In the data rows, zero lies at 7.5, halfway between 7 and 8.
Each row in the table below has a label, given by one hidden rule.
[ 6 10  7 14  6 10  3 12  7  1  3  4  9  7  4  6 13  7  2  5  7  7 15  7  5  6
  8  9 10  9  1  7  4  6 10  7  7  5 14 10  6  5  6  7  7 11  6 15] LD
[ 6  8  7  7  7  9  6  9  8 11  7  8  8  6  7  5 15  6  3  7  8  7  7  7  7  7
  9 10  4  7  9  7  7  3 13  6  6  6  8 10  8  5  7  8  6  8  5  5] LD
[ 9  6  7  1 11  3 11  1  7  8 13 11  5  8 12 10  1  7 14 11  8  6  0  6 10 10
  7  5  6  5 15  9  9  7  3  8  9 10  0  5 10 15 11  8 10  3 10  0] ZH
[ 8  9 12  3  6  6  7 10  7  9  6  6  8  7  8 11  6  9  6  6  6  8 13  7  9  5
  7  7  2  9 11 10  9  7  8  8  7  9  7  9  8  9  7  9  7  6  8  9] LD
[ 7  6 12  8  9  8  8  8  7  8  8  6  7  8  5  8  4  7  6  8  7  7  6  9  7  8
  7  9 10  7  4  8  8 10  6  8  8  9  8  7  7 10  8  6  8 10  9 12] QS
[ 7  6  2  5  7  8  4  6  6  5  6 13  7  8  5  8  6  4  6  8  8  7  6  9  6  7
  7  9  9  5 10  6  4  5  6  8  6  7 10  8  8 11  9  7  6  5  8  6] QS
[ 8 10 10  3  7  5  8  6  7 15  9  8  6  7  9 10  7  6  9  8  7  7 11  5  9  7
  9  8  2  8 12  8 10  5  9  8  7  8  3  8  8  5  9 10  8  5 13  6] ZH
[ 9  6 15  5  8  6  7  9  8 11  7  3  7  7  9  9  6  9 10  5  4  8  9  9  9  3
  7  7 12  8  4 11 11 10  4  8  7  8  9  8  6  5  7  9  7  9 15  8] LD
[ 8  9  7  7  6  8  8  7  8  8  9 10  8  7 10  9 12  2  8  7  9  7  9  5  7  6
  9  9  2  7  7  7  7  6 13  8  7  8  6  8  8  3  7  8  6  6  2  7] ZH
[ 9  8  9  8  5  8  6 10  8 10  5  7  8  8  8  7 10  9  7  9  7  8  6  8  7  8
  6  8  8  9  6  7  8  9  9  7  8  7  7  7  7  4  7  7  8 11  8  7] LD
[ 8  7 15 10  9  7  7  8  7  6  5  4  7  9  8  7  3 12  8  5  4  9  9  9  7  6
  6  8 15  8  6 10 11 11  6  8  8  8  8  7  7  6  7  6  9  9  9  8] LD
[ 7 10 11 10  4  9  4 10  8 11  6  4  8  6  9  6 12  4  6  6  7  9 11  7  6  4
  9  9  1  9  4  7  6  6 13  6  6  4 10 10  6  2  3  8  6 10  8 10] LD
[ 7  7  9  6  7  9  7  8  7 11  6  5  7  7  9  8 11  9  5  6  6  9 10  8  9  6
  8  8 10  8  8  9 12  8  9  7  6  8  8  9  8  4  7  8  8  9  8  5] QS
[ 7  7  7  9  7  8  7  6  7  9  9  8  7  8  7  7  9  8  6  9 10  8  7  6  7  7
  8  7  7  7  7  7  7  8  6  7  6  8  7  8  8 10  6  8  7  6  6  8] LD
[ 6  7  2 12  6  8  5  7  7  5  8  9  9  7  7  7 15  4  4  9  8  7 10  6  5  9
 10 10  0  7  6  6  2  5 11  6  7  6  9  9  6  7  7  8  6  3  1 10] ZH
[ 5  6  6  9  5  9  4  8  7  7  6  8  8  7  5  6 11  4  6  8  8  7  9  8  4  6
  8  9  3  7  9  5  2  5 13  6  7  4 11  9  6  9  5  6  5  9  4  9] LD
[ 6 11  4 11  6 10  4 10  7  4  8  8  9  6  4  6  9  4  4  8  9  8  8  6  7  7
  9 11  5  9  8  5  5  4 12  6  8  6 12  8  7  5  6  7  5  6  5  9] ZH
[ 7  7  7  6  7  8  4  8  5  7  4  9  7  8  6 12  4  5  6  7  6  8  7  9  8  5
  8 11 10  7  9  8  8  9  6  8  7  7 12  9  6  9  8  8  7  4 14  8] QS
[ 7  8  7  4  7  7 10  7  8  9  9  7  7  7  8  7  6  9  9  9  7  7  5  8  8  9
  6  7  8  7 10  8  8  9  8  8  8  8  6  8  9  8  7  7  9  4 10  8] ZH
[ 9  4  8  0 12  3 11  2  6 13 10  9  6  9 10 12  0 11 15  8  7  7  1  8 11  8
  7  6  6  5 15 10 12 10  0 10  8 10  2  6  9  8 10 11 12  4 15  0] ZH
[ 9  6  7  4  9  6 11  7  6 10  6  7  5 10  9 10  1 11 14  7  6  7  6  9 10  5
  8  6 15  9 14 10  9 12  2  9  9  8  5  6  8  8 10  9 10  7 15  6] LD
[ 8 10  8 12  7  9  7  7  8  5  8  7  8  7  7  3  8 10 11  8  9  6  5  8  7 10
  7  6 10  8  7  5  7  5  8  6  9  8  7  6  7  9  7  5  8 11  4  6] LD
[ 6  5  3 10  8  7  8  9  8  2  7  9  7  8  3  7  8  9 10  9  9  7  7  8  7  8
  8  9 10  7  7  5  3  6  6  9  8  7  8  7  8 12 10  8  6  7  1  6] LD
[ 8  9  9  7  9  7  8  8  7  8  6  7  7  8  7  8  8  9  9  7  7  9  5  8  9  8
  8  8  8  6 11 10 10 11  6  8  8  9  8  7  8  8  8  9  8  7 12 10] ZH
[ 8  4  7  4  7  5  7  5  6 12  6  7  6  9  9 11  7  9  8  7  6  7 11  8  9  6
  7  7 10  7  8  9  6 11  6  8  7  8  7  7  6 10  9  9  8  5 12  8] LD
[10  9  8  6  6  7  7  7  8 10 10  6  7  6  9  8  8  4  6  7  7  7 10  6  9  6
  9  9  6  8  4  9  6  6 12  7  7  7 10  9  7  0  5 11  6  5 11  2] LD
[10  9 11  4  9  4 10  5  8 15  7  6  7  8 12 10  6  8 11  9  7  7  6  8  9  8
  8  6 12  7 10  9 11  6  6  8  7 10  4  7  8  8  8 10  9  7 15  2] LD
[ 6  9  2  7  6  8  5  6  7  7  8 10  8  7  6  8 12  3  2 10  8  7 10  6  5  8
 10  8  6  6  9  7  2  1 13  7  6  7  7  8  7  8  7  9  5  5  7 10] LD
[ 6  7  4  9  8  9  7  5  8  2  8 12  8  8  6  4  7  8  8  8 11  7  2  7  6 10
  7  7  5  7 11  5  6  6  8  7  8  7  5  6  8  6  8  6  6  6  3 12] ZH
[ 7  8  9  6  8  8  6  9  7  7  6  8  7  7  6  7  6  8  8  7  7  9  8  9  8  7
  8  8 12  9  7  8  8  9  8  7  9  7  9  7  7 10  7  7  8  8 10  7] LD
[ 6  7  6 12  6 10  5  9  7  6  6  6  7  8  6  8 11  6  7  5  7  8 11  9  6  7
  6  9  9  8  2  7  5  8  8  7  9  7 11  8  7  5  8  7  6 10  6 13] QS
[ 8  6  4  7  8  8  6  7  7  1  8  7  8  9  6  7  6  8  9  8  8  7  4 10  7  9
  7  8  9  6 14  5  7  6  8  8  7  8  4  7  8 14  8  7  6  7  5  9] LD
[ 7 12 10 12  7  8  7 10  9 10  9  4  8  7  9  4  8  9  8  8  8  9 10  7  6  7
  8  5  5  9  2  7  8  6 14  7  8  7  8  7  7  4  4  8  7  8  6 10] ZH
[ 7  2  4  4  6  8  4  7  7  7  7  9  8  7  7  9  8  5  7  8  7  7 11  8  6  7
  9 10 11  8  6  9  8  5  6  8  7  7  8  9  6  8 10  9  7  5 11  9] QS
[ 6 10  6 14  8  9  7 10  8  3  4  7  9  8  7  6 12  9  7  7  6  7  8  8  6  8
  7  9  8  8  1  5  7  7  6  6  9  7  9  8  7  7  6  6  7  7  3 11] ZH
[ 6  3  0  6  6  9  4  5  6  0  9 13  9  7  0  8 15  1  3  9 12  5  6  7  4 10
 10 10  5  3 11  1  1  4  7  7  7  6  9  8  9 15  8  5  5  4  0  8] ZH
[ 5  8  4 15  7 10  8 12  8  1  8 10  9  7  3  6 11  6  7  8 10  7  8  8  4  7
  6  7 10  8  9  5  4 10 10  6  9  6  7  7  8  7  7  6  7 13  2 10] LD
[ 7 10  9 11  8  9  7 11  8  5  8  6  7  7  7  6  5 10 10  7  7  8  9  8  8  9
  5  7 11  8  3  8 11 10  7  7  7  8 11  5  7  7  7  5  8  9  9  7] LD
[ 6  3  4  6  9  7  6  6  7  4  5  8  6 10  5 11  7 11  7  8  8  6  7  9  8  6
  5  8 13  6  7  7  8  5  5  8  7  8  9  7  8 11  9  7  8  7  9  9] QS
[ 7  6  5 12  7  9  8  7  8  5  8  9  8  6  6  9 11  5  6  8  9  7  5  7  7  8
  8  7  5  7 11  5  8  3 10  8  8  7 10  8  7  7  8  6  7  5  8  8] LD
[ 7  9 10 15  6 10  6 11  9  5  6  6  9  7  7  2  8  7  5  7  9  9  9  6  5  7
  7  5 14  7  2  6  5  7  8  6  7  7 11  9  7  7  6  6  7 12  3 12] LD
[7 5 6 8 7 9 8 8 7 3 7 9 8 8 6 8 9 4 9 8 8 7 6 6 6 8 8 8 6 5 9 4 6 7 8 8 7 8 9
 8 8 9 8 8 6 6 4 5] ZH
[ 7  5  8  3  8  6  9  4  6 11  8 11  6  9  9 11  4 11  8  7  7  6  7  9  8  9
  7  8  8  6  9  9  8  9  5  8  7  8  4  7  8 12 11  7  9  4 14  3] ZH
[ 7  7  0  4  6  7  8  1  7 10 13 10  8  7  7  9 11  2  7 11 10  6  9  5  7 10
 10  8  0  7 15  6  3  3  9  7  6  7  5  8  9  8  7  7  5  5  0  3] LD
[ 6  8  8 10  6  9  4  9  8  3  5  4  8  9  5  8  9 11  3  7  6  8 10  9  7  5
  6  9 13  8  4  7  7 10  5  8  8  7 10  8  6  9  8  7  7  8  6 13] QS
[ 6  7  4  8  7  9  6  7  7  1  8 10  9  7  6  8 11  6  6  8  9  7 11  7  7  8
  8  9  7  7  9  4  2  6 11  7  7  6  9  9  7 10  7  6  5  6  2 11] ZH
[ 8  7 10 11  6  7  8  9  7  8  7  6  8  7  8  9  7 10  6  7  6  8  8  7  9  6
  6  6 10  9  8  9 12 10  6  8  7  8  6  9  8  7  8  9  9 10 13  7] QS
[ 8  7  9  8 10  7 10  9  9  7  4  5  7  8  9  7  2  9  9  5  5  9  6  8  9  8
  6  6 12  9  5  9 11 11  4  7  8  8  6  6  8 12  6  8  9  9 12  9] LD
[ 7  4  1  8  7  9  7  7  7  7 10 13  8  7  3  7  9  5  9 10 11  7  4  6  7 10
  8  8  8  5 10  4  1  4 10  8  8  7  8  7  8 12  8  7  6  5  0  9] ZH
[ 8  1  3  0 10  4 12  0  5  8  9 12  5  9  7 14  0  7 11 10  8  6  3  8  8  9
  8  7  6  5 15  6  8  7  4  9  6 10  3  6  8 15 11 11  8  1 14  0] ZH
[ 7  9  9  9  5  6  8  9  8  5  9  6  6  7  6  5  9  8  9  8  7  8  7  7  7  7
  8  7  6  8  7  8  8  6  5  8  7  8  7  7  8 11  7  7  9  8  4  3] ZH
[ 8 10  9  5  8  7 10 10  8 13  8  7  7  6 11  6  9  7  4  7  8  8  7  5  9  7
 10  8  3  9  9  9  8  4 12  6  7  7  6  9  8  3  7  8  6  6  5  2] LD
[ 7  5  5  7  9  7  6  9  6  1  6 11  8  8  7 10  8  9  7  7  8  7  8 10  8  8
  7  7 12  6  7  8  4  8  5  9  7  9  5  7  7 11  9  8 10  8 12  8] QS
[10  7  8  4  7  7 10  3  8 15 10  7  6  7 11 10  5  9  9  8  6  7  7  6 11  8
  9  8  0  8 11  9  8  8  9  7  7  9  2  8  8  4  6 12 10  4 11  2] ZH
[ 7  4  8  6  6  8  6  9  7  8  6  7  8  7  8  8 10  5  7  6  7  8 10  7  6  7
  8 10 11  9  6  9  9  5  6  8  8  7  8  9  6  5  7  8  7  7 12  9] QS
[ 8 11  9 11  7  9  8  9  9 11  9  9  9  6  7  4  9  6  5  8 10  7  7  6  5 11
  8  6  4  8  7  6  2  6 10  7  9  6  5  8  8  6  5  5  6  8  0  6] ZH
[ 7 10  7 11  7  7  5  9  9  4  9  6  9  7  5  4 11  3  4  7 10  7  8  6  8  7
  7  7  8  9  5  6  4  6 10  6  8  7 10  8  7  3  6  5  6  9  4  8] ZH
Which label does each new row get?
[ 7 11 13 10  5  9  4 11  9  6  7  4  9  4  8  5 15  4  5  8  7  8 13  5  7  4
 10  9  2 10  0  9  4  4 13  5  6  5 11 10  6  0  4  8  4  9  4  9] -> ZH
[ 7 10 12  9  8  7  5  9  7 11  6  4  7  9  7  8  5  9  7  6  5  8 11  8  7  6
  8  8  9  8  5  7 11  9  6  8  8  8  9  8  7  8  7  7  9  9 13 12] -> QS
[ 7  8 10  6  8  7  9 11  7  7  5  5  7  7  9  8  4 10  4  5  6  8  7  8  9  6
  9  8 11  9  4  9  9  9  8  8  7  8 11  8  7  3  8  7  7  7  7  8] -> QS
[ 7  5  8  5 10  7  6  5  7  1  5  8  7  9  9  6  0 11 11  9  8  7  7 11  7  9
  5  6 15  6  6  7 12 11  2  8 11  9  6  6  9 12  9  7 10 10  6 10] -> LD
[ 6  5  3 10  8 10  7  6  7  0  9 12  8  6  3  5  9  8  8 11 12  6  8  6  5 10
  8  8  3  6  9  4  2  6 10  6  8  6  7  8  7  6  7  7  6  8  0  6] -> ZH
[ 7  5  4  7  8  7  7  7  5  9  6 10  7  8  4 12  6  5  3  7  6  7  9 11  8  4
  7  9 10  6  6  8  8  5  6  9  5  7  7  8  6  7  8  9  7  6  9 12] -> QS
[ 6 10  5 14  6  9  6  9 10  4  6  6  9  6  5  6  9  6  7  7  7  9  9  6  6  8
  7  8  6  9  3  7  5  5 11  5  8  5 11  8  8  7  5  6  6 11  2 12] -> ZH
[ 8  6  0  4  8  7  7  6  6 10  7 10  7  7  6 10 11  5  5  8  9  6  7  8  7  6
  9  8  5  6 15  8  6  7  9  8  6  7  9  8  6 10  8 10  7  4  8  5] -> LD
[ 9  8  7  0 10  7 11  3  7 13 11  9  7  8 11 10  7  7 12  9  8  7  5  5  9  9
  7  7  5  8 12  8 11  6  7  8  7  9  1  8  8 10  8  9  7  3 11  0] -> ZH
[ 7 10 10 14  8  8  8  9  8  6  4  5  8  7  7  4  7 11  6  8  7  8  9  8  7  7
  7  8 11  7  4  7  8 12  8  8  9  7  8  7  8  7  7  7  9 11  8  7] -> QS
[ 7  7  8  8  8  8  7  8  7 10  7  9  7  9  7  8  4 11  5  5  7  7  7  9  7  9
  7  6 10  7  5  8  6 10  4  8  9  7  6  7  7 10  9  6  7  7 11  5] -> QS
[ 7  9  7 10  7 10  8  7  9  6  9  7  8  7  7  8 10  3  6 10  9  7  8  7  6  9
  9  8  2  8  9  6  4  5 10  7  8  7  8  8  8  6  6  7  7  7  3  7] -> LD
[ 6  6  7  9  9  7  7  7  7  7  4  7  7  8  8  6  3 11  8  7  7  7  6 10  8  7
  7  8 13  6  6  7  8 13  4  9  8  8  6  6  8 12  9  7 10  8 12  6] -> LD
[ 9  7  7  2  8  6 10  6  6 15  9  9  6  8 10 10  6  5 11  8  7  7  8  7  9  6
 10  7  3  8 15 10  7  5  5  7  6  7  6  8  8  4  8  9  7  4 12  2] -> ZH
[ 9 13 11 10  8 10  7 10  9 10  6  1  7  8  9  7  6 14  8  3  5  9 11  9  7  5
  6  7 12  8  0  9 10  9  6  7  8  6 12  8  7  3  7  7  7 13 12 11] -> LD
[ 8  8 14  8  6  7  8  9  7 10  4  2  7  7 11  8 12  9  7  4  5  8 13  9  9  5
  8  9  9  9  2 12 13 10  7  7  7  7  7  7  6  5  5  9  8  7 14 12] -> QS
[ 7  5  4  8  5 10  5  9  7  7  6  9  8  8  4  8 10  6  4  8  7  7 10  6  7  7
  8  8 10  7  5  6  3  3 10  7  7  7 11  8  7  7  6  8  6  6  4 11] -> QS
[ 9 10  8  8  9  8 11  7  9 12 10  5  7  7 11  5  4 12 12  8  7  9  6  8  9  9
  7  3 11  9  8  6 11 10  7  7  9 10  3  6 10  3  7  6 10  9  3  3] -> LD
[ 8  8  7  9  7  7  8  7  7 11  8  7  7  7  7  8  7  5  4  7  7  8  9  8  9  6
  7  7  6  8  7  7 10  4  8  7  6  6  7  8  7  1  6  9  8  7  4 10] -> LD
[ 9  7 10  6  7  6 12  6  8 12 12  7  7  7 12  6  5 10 10  7  8  8  3  7  9  8
  7  5  1  8  9  9 13  6  6  7  9  9  5  5  8 11  7  8 10  9  9  3] -> ZH
[ 9  8 11  1  9  7  9  5  7  9  9 11  8  8  9  8 11  7 10 10 10  7  5  6  9  9
  8  7  5  9  8  7  6  5  9  7  8  7  3  7  9  8  6  8  7  6  3  4] -> ZH
[ 8  8  8  6 10  7  9  7  7  8  7  9  6  8  6  8  5 10 12  8  7  8  3  8  9  9
  7  7 10  6 12  9 11 11  5  8  9  9  7  6  8 10  9  8  8  7 11  8] -> LD
[ 8  6 10 11  7  7  6  8  7 10  3  6  8  8  7  6  7  5  5  8  5  8  9  8  9  6
  8  7  4  9  6  8  4  8 11  7  8  7 10  8  7  3  7  7  6  9  9 10] -> LD
[ 8 11 12 11  6  8  7 12  8  6  5  7  8  7  8  6 11  8  7  6  7  8 11  8  7  7
  8  7 11  9  3  8  6  6  9  7  7  7 12  8  7  5  6  7  9  9  9 11] -> QS
[ 8  7  7  8  7  8  8  6  8 10 10 11  8  5 10  6 12  5  5  9  8  7  9  5  7  7
  8  9  1  7 13  6  2  4 10  7  6  6 10  8  8  6  8  8  6  7  4  8] -> LD
[ 7  6 10 11  8  8  4  8  7  2  6  6  8  8  5  8  8  8  4  6  6  8 11  8  6  6
  7  9 12  7  6  9  5  8 11  8  7  6 10  8  7  6  7  7  7  8  7 11] -> QS
[ 9  6  7  4  9  4  8  7  8 13 10 10  6  7 10 10  5  8 13  8  8  7  7  8 11 10
  7  7  6  7 13  9 13  9  6  8  6  9  4  6  9  9 10  8  8  5 13  0] -> ZH
[ 5  7  5 11  8  9  6  8  7  1  9  8  8  8  8  8  7  9  7  7  8  8  8  8  7  8
  6  8 12  7  7  5  3  8  6  8  9  7 10  8  7 11  7  5  7  9  6 12] -> QS
The hidden rule looks at only part of the columns. Which column or columns, counting from 0, in order?
12 18 28
